The same turns and mirrors carry the whole set onto itself and the rows of a family onto each other. Which other rows belong to the same family as each row named below? List them in the order they appear above.
These 32 rows form 4 families of 8 rows each.
j55: -0.76 -1.65 +0.06 +0.57 +3.04 -1.06 -1.86 -0.97 -0.57 +0.70 -1.10 -1.91 +1.82 +0.16 -4.06 +3.83 +1.72 +3.17 +0.85 -0.02 +0.73 +0.84 +0.70
j811: +0.13 -1.54 -0.18 +1.39 +2.31 +0.09 -1.13 +0.55 +0.97 +3.00 -3.32 +0.49 +1.17 +1.94 -1.84 +0.64 +1.14 +0.30 +2.46 -2.03 +1.85 -0.71 -1.79
j225: -3.07 +1.24 -0.43 -1.77 +1.93 +0.78 -1.00 +0.85 +0.03 +3.00 -3.14 -1.76 +1.36 +2.24 -1.45 +0.28 +1.31 -0.86 +1.70 +1.56 +1.17 -2.28 -1.35
j915: -0.17 -1.78 -0.50 -0.14 +2.71 -0.12 -2.25 +0.39 -1.67 +0.71 -2.68 -2.17 -0.16 +1.60 -3.73 +3.34 +0.76 +2.33 +0.62 +0.27 +0.59 +3.05 +1.01
j850: -0.57 +0.41 +0.49 +0.35 +2.84 -1.07 -0.93 +0.68 -2.37 +0.47 -1.74 -3.47 -0.20 +0.75 -2.91 +2.97 -1.02 +0.32 +1.73 +0.22 +0.30 +1.13 -1.49
j100: -0.25 +1.72 -0.76 -0.28 +2.49 -0.52 -2.68 -0.65 +2.09 +2.43 -3.50 -1.30 -0.48 +0.27 -2.57 +1.77 +0.92 -0.07 -0.65 -0.75 +1.27 -1.53 -2.02
j88: -1.87 +2.15 -1.11 -1.18 +1.96 +1.03 -1.55 -0.96 +1.14 +4.01 -4.29 -2.46 +0.66 +1.17 -2.40 +2.47 +1.56 +1.77 -0.11 -1.12 +1.89 -0.76 -0.74
j580: -0.06 -0.84 -1.30 +0.02 +3.70 -0.34 -2.57 -1.96 -1.22 +0.40 -2.76 -2.39 +1.01 +1.29 -4.21 +2.62 +1.68 +2.30 +0.03 -0.34 +0.47 +2.23 -0.32
j398: -0.77 +0.72 -0.40 +0.24 +3.59 -1.00 -1.37 +0.20 -3.95 +0.14 -3.17 -3.29 +1.35 +1.87 -2.14 +1.14 +1.12 +0.44 +2.35 +0.78 +1.34 -0.23 -1.00
j657: -0.96 +0.50 -0.30 -0.99 +2.17 +0.59 -1.11 +0.98 +0.53 +2.80 -2.73 -0.17 -0.38 +1.54 -2.37 -1.25 +0.37 -1.37 +0.30 +0.27 +0.25 -2.84 -0.53
j590: -0.90 +0.59 +1.29 +0.19 +1.45 +0.23 -0.68 +0.84 +1.23 +2.16 -2.82 -1.34 +0.43 +1.38 -1.79 -0.46 +1.31 -0.94 +2.56 +0.68 +2.65 -2.77 -0.55
j187: -1.51 -2.40 +0.97 -2.43 +0.59 +0.28 -1.43 +0.65 +1.52 +3.41 -3.14 -0.29 +1.32 +0.41 -1.68 +0.15 +1.94 +0.02 -0.42 +1.48 +1.54 +0.01 +0.51
j401: -0.01 -2.19 +0.17 -0.69 +0.95 +0.30 -0.70 +0.86 -4.32 +1.83 -1.86 -1.33 +2.11 +0.39 -1.77 +0.58 +2.07 +1.19 +1.52 -0.52 +0.66 +0.41 +0.73
j783: -1.57 -1.27 -1.54 +0.61 +1.60 -0.01 -2.05 +0.03 -0.41 +2.63 -3.99 -0.61 +1.77 +2.30 -0.99 +0.53 +2.89 +0.43 +1.61 -1.12 -0.41 -0.62 -2.61
j116: -0.72 -2.60 +0.83 -1.16 +1.74 -0.14 -0.47 +1.63 -2.94 +1.60 -1.48 -1.94 +0.10 +1.09 -3.47 +0.58 -0.22 +0.59 +1.71 +0.39 -0.98 +1.19 +0.77
j691: -0.64 -0.22 +1.26 -1.86 +0.56 -0.11 -1.45 +0.83 -1.32 +1.03 -1.57 -3.95 -0.45 -0.52 -3.51 +2.57 +0.68 +1.04 +0.79 +1.79 +0.94 +1.01 +1.53
j717: -1.44 +0.18 +1.01 -0.71 +0.98 +0.88 +0.13 +0.82 +0.18 +2.82 -3.60 -1.88 +0.18 +1.26 -1.43 -1.56 +0.54 -0.96 +0.32 +1.16 +1.13 -2.04 +0.80
j955: -0.31 +0.87 +0.03 -0.06 +2.50 -0.28 -2.33 -0.67 +2.86 +2.61 -4.63 -2.16 +0.08 +1.33 -3.27 +1.64 +1.93 +1.02 +1.60 -0.44 +3.35 -0.95 -0.36
j929: -0.73 -3.01 -0.42 -0.34 +1.55 -0.08 -1.06 +1.14 -1.81 +1.27 -0.66 -1.58 +2.65 +0.68 -3.61 +1.53 +1.51 +1.17 +2.95 +0.98 -0.48 -0.28 +1.33
j775: -0.86 +0.69 -0.29 +0.52 +3.06 -1.15 -2.14 -1.35 +1.87 +2.26 -5.36 -2.48 +0.14 +1.09 -2.16 +1.89 +1.04 +0.87 -0.42 -0.57 +1.64 +0.31 -1.82
j964: -0.70 -0.93 +0.10 -1.59 +3.47 -0.28 -1.65 -0.62 -2.56 +2.29 -2.35 -1.28 +1.71 +0.51 -2.90 +3.50 +1.44 +2.97 -0.22 -0.50 +2.61 +2.04 +0.22
j41: -0.93 +0.32 -1.19 +0.92 +3.88 -0.28 -0.55 +0.57 -1.82 +0.80 -1.53 -3.02 +1.84 +1.75 -3.89 +2.54 -0.62 +0.98 +3.16 +0.45 +0.36 -0.69 +0.14
j741: -0.03 -0.70 -2.06 +1.46 +2.47 +0.70 -1.36 +0.57 +0.47 +2.62 -4.57 -0.50 +1.42 +2.44 -0.87 +1.84 +0.34 +0.04 +0.92 -1.04 +1.49 +0.96 -1.69
j416: -0.87 -2.68 +0.31 -2.63 +1.65 +0.48 -0.78 +0.35 -2.33 +1.86 -0.59 -1.23 +2.00 +0.42 -3.65 -0.24 +1.02 +0.10 +1.26 +1.19 -0.58 +0.47 +0.42
j306: -1.19 +0.60 +0.58 -3.56 +2.40 -0.93 -1.42 -0.12 -2.32 +2.43 -3.15 -4.28 +1.09 -0.28 -3.96 +1.45 +1.24 +1.26 +1.39 +1.15 +1.85 -0.23 +0.79
j725: -2.51 -1.25 +0.64 -0.94 +1.19 +1.07 -1.34 -0.80 +0.27 +3.29 -2.80 +0.29 +0.90 +1.47 -1.50 +0.57 +3.51 +2.12 -1.28 -0.31 +1.05 -0.62 +0.47
j700: +0.07 +0.95 -1.66 +0.54 +3.38 +0.30 -1.07 -0.49 -2.26 +0.68 -1.58 -2.70 +1.75 +1.08 -2.88 +2.86 -0.59 +0.18 +1.67 -0.34 +0.76 +0.98 -2.04
j66: -0.98 -2.26 +1.19 -1.36 +2.10 +0.38 -1.49 +0.17 +2.20 +3.59 -3.05 +0.65 +0.72 +1.53 -3.09 +0.24 +2.25 +1.34 +0.78 -0.18 +2.77 -0.51 +0.89
j569: -0.68 +0.58 +0.73 -2.09 +0.83 +1.14 -0.67 -0.56 -1.65 +1.11 -0.98 -3.54 +0.76 -0.37 -3.70 +0.58 +1.29 +0.58 +0.31 +1.74 +0.90 -0.56 +1.99
j432: -0.59 -0.83 -0.27 -1.70 +0.80 +0.78 -2.87 +0.39 +2.06 +2.57 -2.48 +0.65 +0.22 +0.42 -2.21 +0.85 +2.58 +0.13 -1.08 +0.99 +1.48 -1.08 +0.49
j973: -1.27 +0.34 +1.00 -1.13 +2.16 -0.45 -0.30 -0.39 -0.77 +1.77 -1.01 -3.85 +1.08 -0.62 -4.71 +2.11 +0.40 +1.95 +1.43 +0.69 +0.55 -1.41 +2.00
j693: +0.38 -0.85 -2.63 +0.56 +2.43 +0.88 -2.76 +0.69 +0.93 +2.48 -3.86 +0.79 +0.38 +2.39 -2.15 +0.82 +1.43 -0.09 +0.48 -0.98 +0.45 -0.45 -0.89

The rest of the family of j88: j225, j398, j401, j783, j964, j306, j725
The rest of the family of j929: j55, j811, j590, j955, j41, j66, j973
The rest of the family of j717: j580, j187, j775, j741, j416, j700, j569

The same turns and mirrors carry the whole set onto itself and the rows of a family onto each other. Which other rows belong to the same family as each row named below? List them in the order they appear above.
These 32 rows form 4 families of 8 rows each.
j712: -0.05 +1.10 -0.51 +1.74 -1.12 +0.10 +1.32 -2.64 -1.09 +0.04 -1.13
j123: -0.35 -0.26 -0.64 -1.25 +1.60 +2.33 -0.28 +1.19 -0.12 -1.90 -0.46
j746: -0.37 +1.09 -0.01 +1.06 +0.42 +0.02 +0.49 -2.85 +0.18 +1.04 -1.77
j661: +0.03 -0.95 -1.07 +0.24 -0.57 +3.27 +0.07 +1.08 +0.31 -0.65 -1.46
j757: -0.33 -0.30 +0.15 -0.59 +0.52 +0.14 +1.27 -2.62 -2.58 -0.16 -1.49
j118: -1.02 +1.02 +0.87 +1.46 +0.36 -1.02 -0.05 -1.90 +0.24 +1.48 +0.00
j823: +0.13 -1.95 +2.04 -0.71 +1.51 -0.68 +0.79 -1.01 -0.82 -1.03 -0.04
j516: -0.72 -0.29 -0.14 -1.05 +1.67 +1.72 -0.60 +1.73 -0.04 -1.61 +0.54
j577: +0.65 -1.86 +1.26 -0.50 +0.62 -0.07 +1.59 -1.36 -1.62 -1.89 -0.59
j863: -0.76 +0.65 -0.62 +0.51 -0.74 +0.69 -1.07 +0.11 +1.92 +1.48 +0.60
j905: -0.11 +0.71 -1.53 +0.13 -0.68 +1.77 -0.53 -0.86 +1.84 +1.03 -1.18
j928: -1.62 +0.70 -1.08 +1.29 -0.85 +1.92 -1.31 +0.75 -0.18 -1.77 +0.73
j865: -0.42 +0.61 -1.16 +1.18 -2.28 +0.77 -0.18 +0.35 +0.62 +0.43 +1.25
j851: -0.56 -0.30 -0.39 -0.67 +0.79 +1.77 -0.16 +1.89 -0.75 -2.15 +0.94
j91: -0.68 -0.38 +0.55 +0.03 -0.32 -0.60 +1.33 -1.80 -3.20 -0.35 +0.17
j26: +0.90 -1.52 +0.36 +0.24 +0.83 -0.39 -0.09 -3.36 -0.28 +0.48 -0.63
j368: +1.22 -1.56 -0.16 +0.71 -0.36 -0.19 +0.63 -3.35 -1.27 -0.37 -0.38
j367: -0.68 +1.03 +0.36 +2.14 -1.19 -0.95 +0.80 -1.65 -1.03 +0.46 +0.66
j5: +0.21 +0.71 -2.04 +0.81 -2.21 +1.83 +0.31 -0.63 +0.61 +0.01 -0.54
j498: +0.48 -1.87 +1.51 -0.90 +1.50 -0.10 +1.11 -1.54 -0.92 -1.36 -1.01
j119: +0.44 -1.61 +0.95 +0.60 +0.56 -1.19 -0.39 -2.61 -0.44 +0.67 +0.80
j356: -0.91 -0.34 +1.02 -0.87 +1.64 -0.47 +0.39 -2.32 -1.63 +0.83 -1.03
j672: +0.25 -1.92 +1.76 -0.31 +0.66 -0.68 +1.24 -0.84 -1.53 -1.62 +0.35
j260: -1.22 -0.42 +1.39 -0.24 +0.79 -1.20 +0.46 -1.48 -2.24 +0.64 +0.62
j12: +0.78 -1.60 +0.42 +1.04 -0.62 -0.96 +0.36 -2.57 -1.38 -0.18 +1.07
j79: -1.52 +0.74 -1.13 +0.47 +0.58 +2.50 -1.74 -0.05 +0.92 -1.13 -0.93
j747: -0.87 -1.07 +0.18 +0.57 -0.33 +1.90 -0.75 +2.22 +0.66 +0.15 +0.65
j598: -0.21 -0.25 -0.92 -0.87 +0.76 +2.35 +0.19 +1.35 -0.82 -2.45 -0.05
j499: -1.19 +0.75 -1.66 +0.90 -0.57 +2.69 -1.03 +0.01 -0.03 -1.98 -0.71
j647: -0.25 -1.03 -0.68 +0.88 -1.43 +2.52 +0.14 +1.90 -0.29 -0.83 +0.19
j730: -0.53 -1.01 -0.20 -0.05 +0.54 +2.67 -0.79 +1.39 +1.27 +0.35 -1.01
j721: -1.97 +0.67 -0.55 +0.82 +0.32 +1.70 -2.03 +0.73 +0.77 -0.96 +0.46

The rest of the family of j712: j746, j118, j863, j905, j865, j367, j5
The rest of the family of j119: j928, j26, j368, j12, j79, j499, j721

